In the data rows, zero lies at 4.5, halfway between 4 and 5.
Here are some points:
ndarray[8 5 6 5 5 3 2 6 2 3 2 4 3 4 4 2 3 4 6 6 3 1 4 4 8 6 2 2 7 3 3]
ndarray[8 6 5 4 3 6 3 4 4 3 2 6 4 6 3 1 5 4 5 6 1 3 2 3 3 1 1 1 0 2 0]
ndarray[2 3 4 4 5 5 6 6 3 8 6 5 6 2 4 8 7 4 5 4 6 6 4 4 3 4 6 9 5 5 9]
ndarray[1 4 2 5 5 5 6 2 4 5 7 4 4 5 4 8 7 5 6 3 4 6 7 3 1 5 9 7 9 5 7]
ndarray[1 5 3 4 6 4 6 4 5 6 7 4 5 3 5 8 4 5 3 3 7 6 5 6 5 6 9 3 2 3 2]
ndarray[3 5 3 5 4 4 8 2 5 1 5 6 2 9 4 4 3 5 4 3 5 4 7 1 2 5 9 6 6 7 5]
ndarray[1 4 5 4 6 5 6 4 6 4 4 5 5 3 5 4 4 0 2 4 1 3 2 3 3 1 1 1 0 2 0]
ndarray[7 7 7 2 6 3 3 6 4 2 0 2 1 6 5 0 2 5 5 7 7 0 3 4 8 3 1 2 5 4 2]
ndarray[7 8 5 5 3 4 5 3 3 0 2 4 2 9 2 2 2 5 4 4 1 0 8 3 3 1 1 1 0 2 0]
ndarray[9 5 5 4 2 6 4 6 3 3 3 3 2 6 2 3 4 2 2 4 1 3 2 3 3 1 1 1 0 2 0]
ndarray[2 5 4 3 4 4 7 5 5 8 6 3 7 4 5 7 4 0 2 4 1 3 2 3 3 1 1 1 0 2 0]
ndarray[5 6 6 6 4 3 5 2 3 2 3 5 2 8 3 3 3 5 5 3 3 2 7 2 6 5 6 2 9 4 2]
ndarray[9 4 4 4 1 4 2 5 3 4 3 3 5 5 4 3 6 5 4 7 1 1 5 5 8 6 1 2 8 3 3]
ndarray[8 6 4 5 2 4 1 6 2 3 2 3 2 5 5 3 4 3 6 7 3 2 3 4 9 4 0 3 7 3 3]
ndarray[7 6 6 6 4 5 2 6 4 2 3 5 2 6 1 3 6 5 4 7 2 1 7 0 5 5 0 0 7 3 3]
ndarray[8 4 6 2 3 5 3 5 5 4 4 4 6 3 5 2 7 4 5 7 3 4 4 6 7 5 1 2 5 4 4]
ndarray[9 5 6 4 7 5 1 8 5 3 2 4 3 3 6 1 5 0 2 4 1 3 2 3 3 1 1 1 0 2 0]
ndarray[1 4 3 5 5 5 5 3 5 5 7 4 5 4 4 8 6 5 5 3 5 5 6 4 1 6 9 7 8 4 8]
ndarray[7 7 4 5 3 3 4 3 3 1 2 6 0 8 2 0 4 5 4 6 4 3 2 3 3 1 1 1 0 2 0]
ndarray[3 3 3 5 4 6 7 1 4 5 5 6 5 7 5 6 5 4 4 3 6 8 7 3 3 1 1 1 0 2 0]
ndarray[2 3 2 5 4 4 8 3 6 4 5 6 5 5 5 4 4 7 7 1 5 9 6 7 0 7 9 6 4 6 7]
ndarray[4 3 0 7 4 5 8 2 7 4 5 7 4 7 4 6 5 6 5 2 3 7 7 4 0 6 9 7 8 6 5]
ndarray[6 6 5 5 5 4 2 5 4 5 4 3 3 6 3 5 3 5 4 5 4 2 5 4 8 3 3 4 0 2 0]
ndarray[2 4 3 4 4 5 8 2 5 3 5 6 4 6 5 5 4 5 4 2 5 6 7 3 2 5 9 7 5 7 7]
ndarray[3 3 5 5 5 5 4 4 5 6 8 5 6 4 2 7 5 5 4 2 5 6 5 3 2 4 9 8 7 7 8]
ndarray[9 5 6 2 2 7 0 7 2 6 4 4 6 4 1 5 7 4 6 8 0 3 6 2 5 7 0 3 9 0 4]
ndarray[5 4 5 4 5 5 6 5 6 5 5 6 6 2 7 3 6 4 3 5 7 5 2 7 6 4 7 6 1 6 7]
ndarray[4 4 3 5 4 5 7 2 3 4 6 6 3 6 4 5 5 5 3 5 1 3 3 3 5 2 0 2 2 2 1]
ndarray[9 4 6 2 3 5 1 5 4 4 2 4 4 5 4 2 5 6 6 7 3 3 5 4 7 7 1 3 8 3 5]
ndarray[5 7 6 4 4 5 3 5 4 3 3 4 3 4 5 3 3 5 6 6 5 2 4 5 7 5 3 3 4 5 5]
ndarray[6 5 6 5 3 4 4 4 4 3 3 4 3 6 5 2 2 5 5 5 5 1 6 2 6 5 6 3 8 5 4]
ndarray[8 6 6 5 3 5 1 5 3 2 4 3 4 6 3 2 3 5 6 5 0 1 6 6 7 5 3 3 9 3 3]
ndarray[3 4 3 6 6 5 5 5 5 5 7 4 5 4 5 7 5 5 3 3 6 6 6 6 2 6 9 8 6 7 8]
ndarray[2 5 3 5 4 5 9 1 5 1 5 7 3 8 5 4 2 5 3 2 6 6 7 2 0 4 9 7 5 7 6]
ndarray[7 5 5 3 2 6 2 5 3 4 4 4 4 4 5 3 6 4 6 7 3 4 5 4 5 7 0 3 6 3 5]
ndarray[8 6 6 4 4 4 1 7 3 5 3 3 4 5 4 2 2 5 6 5 4 2 3 5 9 4 1 3 8 4 4]
ndarray[1 5 4 5 5 5 8 3 5 3 5 7 3 6 5 4 3 5 4 2 6 7 6 5 1 6 9 7 5 6 6]
ndarray[9 6 6 4 5 4 1 7 4 5 3 4 3 5 3 3 5 5 6 5 4 1 3 3 7 5 2 2 6 4 3]
ndarray[8 5 5 5 3 4 1 5 3 3 4 4 4 5 1 5 4 5 6 7 2 1 5 3 8 5 2 3 9 2 4]
ndarray[3 3 2 6 4 3 4 5 6 6 6 5 6 4 5 7 3 5 7 5 9 9 1 8 1 6 7 8 3 7 9]
ndarray[5 3 4 4 5 5 5 5 6 6 7 5 6 5 7 4 4 5 7 4 7 9 3 8 3 7 8 8 2 6 9]
ndarray[2 3 3 5 5 6 7 4 6 6 5 6 7 5 5 6 5 0 2 4 1 3 2 3 3 1 1 1 0 2 0]
ndarray[8 5 5 4 4 4 1 5 3 5 3 3 5 6 3 3 5 5 4 7 3 0 5 4 8 6 1 3 7 3 5]
ndarray[2 5 5 5 8 3 7 4 5 5 6 4 4 3 6 5 3 5 5 4 9 5 4 8 5 4 8 8 2 8 8]
24 more points follow, each with its number after it:
ndarray[9 4 7 2 4 6 2 6 3 2 1 3 3 3 4 0 6 4 6 5 2 2 3 3 5 2 1 1 2 3 0] 0
ndarray[7 6 6 3 3 5 2 5 4 2 2 4 3 5 3 2 4 5 5 6 1 0 6 4 7 5 1 4 7 3 3] 1
ndarray[6 5 6 5 5 4 4 5 4 6 2 4 4 4 5 4 4 5 7 6 7 2 4 5 7 6 3 4 6 6 4] 2
ndarray[7 7 6 6 3 3 5 1 2 0 2 5 0 9 2 1 2 5 5 3 2 0 8 1 7 4 5 1 9 4 0] 3
ndarray[9 6 6 5 3 4 0 7 3 3 3 2 3 8 3 3 2 6 8 6 3 2 3 4 6 6 1 2 7 3 4] 4
ndarray[1 5 3 5 5 4 9 2 5 2 5 7 3 7 4 4 4 5 4 2 5 7 7 4 1 6 9 7 6 6 6] 5
ndarray[8 4 5 4 2 4 1 7 3 3 2 2 5 3 5 2 7 4 6 8 2 2 5 4 9 6 0 2 8 2 5] 6
ndarray[6 8 6 4 5 4 2 5 3 1 1 2 1 5 4 3 1 6 6 6 5 0 4 5 8 6 1 2 4 4 3] 7
ndarray[6 5 6 3 6 3 3 5 6 4 3 4 4 4 6 2 5 3 3 8 6 1 2 6 8 6 3 3 6 5 6] 8
ndarray[1 7 4 5 5 4 7 2 4 3 5 5 3 5 2 7 6 6 3 4 6 6 7 4 2 3 9 7 5 8 6] 9
ndarray[1 5 3 5 4 4 5 4 5 6 6 5 7 3 3 8 4 5 5 2 6 7 5 6 3 5 9 8 6 6 7] 10
ndarray[2 3 5 4 5 6 7 4 6 5 5 5 6 3 5 4 6 3 5 5 4 8 5 4 2 4 7 7 5 5 9] 11
ndarray[3 3 4 5 6 4 7 3 4 6 6 6 7 3 6 6 3 5 3 3 6 7 3 7 4 4 3 3 1 4 2] 12
ndarray[5 6 5 5 3 6 3 3 3 2 3 3 3 5 3 3 5 5 5 5 3 3 7 2 5 5 2 2 6 2 0] 13
ndarray[3 4 4 5 5 5 7 5 6 8 6 5 8 3 6 6 5 6 4 3 5 8 6 7 5 6 9 8 3 7 9] 14
ndarray[3 3 3 5 3 6 6 3 5 6 8 5 7 4 7 6 6 4 2 3 5 7 5 5 4 4 8 9 5 5 8] 15
ndarray[3 5 5 4 4 5 5 4 5 5 6 5 5 3 5 4 6 6 4 3 5 6 6 4 3 3 7 5 3 5 5] 16
ndarray[1 5 4 4 6 4 7 3 5 3 5 4 2 4 5 4 2 4 4 3 9 5 4 6 3 4 9 6 3 7 5] 17
ndarray[4 4 4 5 6 5 7 4 5 6 6 5 7 3 6 6 4 4 3 3 6 7 3 7 4 4 2 3 1 3 2] 18
ndarray[5 4 5 5 4 4 3 5 4 4 4 4 5 4 3 3 5 5 5 5 4 4 6 5 8 5 3 5 8 5 5] 19
ndarray[2 5 4 4 4 4 6 4 6 6 5 6 5 2 6 5 5 3 4 4 7 7 3 6 3 6 6 8 4 7 9] 20
ndarray[4 5 5 4 4 3 5 5 5 5 5 6 5 4 6 5 3 5 5 5 6 5 3 6 5 6 6 5 4 6 7] 21
ndarray[8 5 4 5 5 4 1 6 1 3 4 1 4 5 2 4 4 7 5 6 3 1 6 3 9 4 2 2 8 3 3] 22
ndarray[3 5 4 7 5 6 5 5 4 4 6 5 5 4 2 6 4 6 4 4 4 5 6 5 5 5 7 7 7 5 6] 23
Which two of these numbered points are nearest to each point below, ignoring the direction in which the first points spread most? Their numbers follow each, nearest first.
ndarray[1 5 4 5 4 4 5 4 5 6 7 5 7 1 3 8 4 5 5 2 6 7 6 6 5 4 9 8 6 7 8] > 10 19
ndarray[7 6 7 5 5 4 3 6 3 4 1 2 2 4 4 3 4 5 7 6 7 0 3 4 8 6 2 2 6 6 3] > 2 7
ndarray[7 4 6 4 4 4 2 5 4 4 3 4 4 4 2 1 5 5 6 6 3 3 5 5 9 6 0 3 9 4 5] > 19 6
ndarray[2 5 4 3 6 4 6 4 6 3 4 3 2 3 6 5 1 5 4 4 9 5 3 7 4 3 9 6 1 8 7] > 17 7
ndarray[4 1 5 3 4 6 6 6 5 9 7 5 9 0 6 7 8 2 4 4 5 9 4 8 4 5 5 9 5 4 9] > 14 15
ndarray[2 5 3 6 5 4 8 3 5 5 5 5 4 5 3 6 4 7 2 2 4 7 7 3 2 3 9 7 3 8 6] > 9 16
ndarray[6 7 8 4 5 3 2 5 4 1 0 2 0 6 6 0 2 5 5 7 6 0 4 4 9 4 1 1 5 6 3] > 7 17
ndarray[7 8 6 5 3 6 2 3 3 0 1 3 2 6 2 2 5 5 5 7 2 1 7 1 6 5 2 2 9 2 0] > 13 5
ndarray[2 3 5 3 4 6 7 4 6 5 5 5 6 3 5 4 6 3 5 6 4 9 5 4 2 4 6 7 5 4 9] > 11 20
ndarray[2 3 3 6 4 3 5 4 6 5 6 5 5 4 4 7 4 5 6 4 8 8 3 6 1 6 8 7 3 6 9] > 21 20
ndarray[2 4 4 4 3 6 7 3 4 5 7 6 5 4 6 5 5 4 5 3 5 9 5 4 2 5 8 6 5 7 9] > 11 16
ndarray[2 4 4 4 5 5 6 4 5 8 6 6 6 3 5 8 5 6 5 4 6 8 6 6 3 5 7 9 6 6 7] > 10 14
ndarray[4 7 6 4 5 3 3 4 5 3 1 3 2 5 6 2 2 5 4 6 5 0 4 3 7 3 1 1 3 5 2] > 17 7
ndarray[2 4 3 5 3 5 6 4 6 6 5 6 6 2 7 5 6 3 5 5 6 8 4 6 3 6 5 7 4 6 9] > 20 11
ndarray[3 4 4 4 5 4 5 4 5 6 7 5 6 3 6 6 6 4 4 4 6 8 4 7 3 7 7 9 5 6 8] > 20 21
ndarray[6 6 9 4 6 3 2 4 4 4 0 2 0 5 3 2 5 6 4 6 5 0 6 3 6 6 3 1 6 5 3] > 7 2
ndarray[7 5 4 4 4 3 4 6 4 2 4 4 2 8 5 4 3 4 6 6 5 3 4 3 6 4 1 1 0 2 0] > 17 21
ndarray[9 4 7 3 3 6 2 7 4 2 2 4 4 3 4 0 6 4 5 6 2 2 2 4 5 2 1 1 2 3 1] > 0 16
ndarray[6 6 7 3 3 5 1 5 5 2 3 3 3 5 4 2 4 5 6 6 1 0 6 5 7 5 0 5 7 3 3] > 1 19
ndarray[2 3 4 5 6 6 7 5 5 5 6 5 6 3 5 4 5 5 5 3 6 7 3 6 3 5 9 7 5 6 7] > 11 16
ndarray[8 5 6 5 2 4 4 3 3 1 2 4 2 7 4 0 2 5 5 5 4 0 7 1 7 6 5 0 9 4 2] > 3 5
ndarray[2 4 5 3 4 6 7 2 4 5 7 6 6 1 5 4 7 7 3 2 5 7 8 5 2 4 9 6 5 6 8] > 16 11
ndarray[9 5 5 4 2 6 0 7 2 6 3 3 8 4 4 6 7 5 4 8 0 4 6 3 5 7 0 2 9 0 4] > 6 10
ndarray[3 4 3 4 4 6 9 2 5 2 5 7 4 6 5 4 4 5 4 3 5 7 7 3 1 5 9 7 4 6 8] > 5 1
ndarray[8 6 5 4 2 5 5 6 4 2 3 3 1 7 3 2 4 0 2 4 1 3 2 3 3 1 1 1 0 2 0] > 0 5
ndarray[2 4 4 3 5 5 8 3 6 5 5 6 4 4 4 4 6 6 3 4 6 7 5 5 3 5 9 8 4 6 6] > 16 11
ndarray[5 4 5 4 5 4 3 5 4 5 4 4 4 4 3 3 4 5 5 5 4 4 5 5 8 6 3 2 6 4 3] > 19 10
ndarray[8 5 5 5 3 3 2 7 4 3 3 3 4 6 5 4 3 5 8 6 5 4 3 5 5 7 3 4 6 4 3] > 4 21
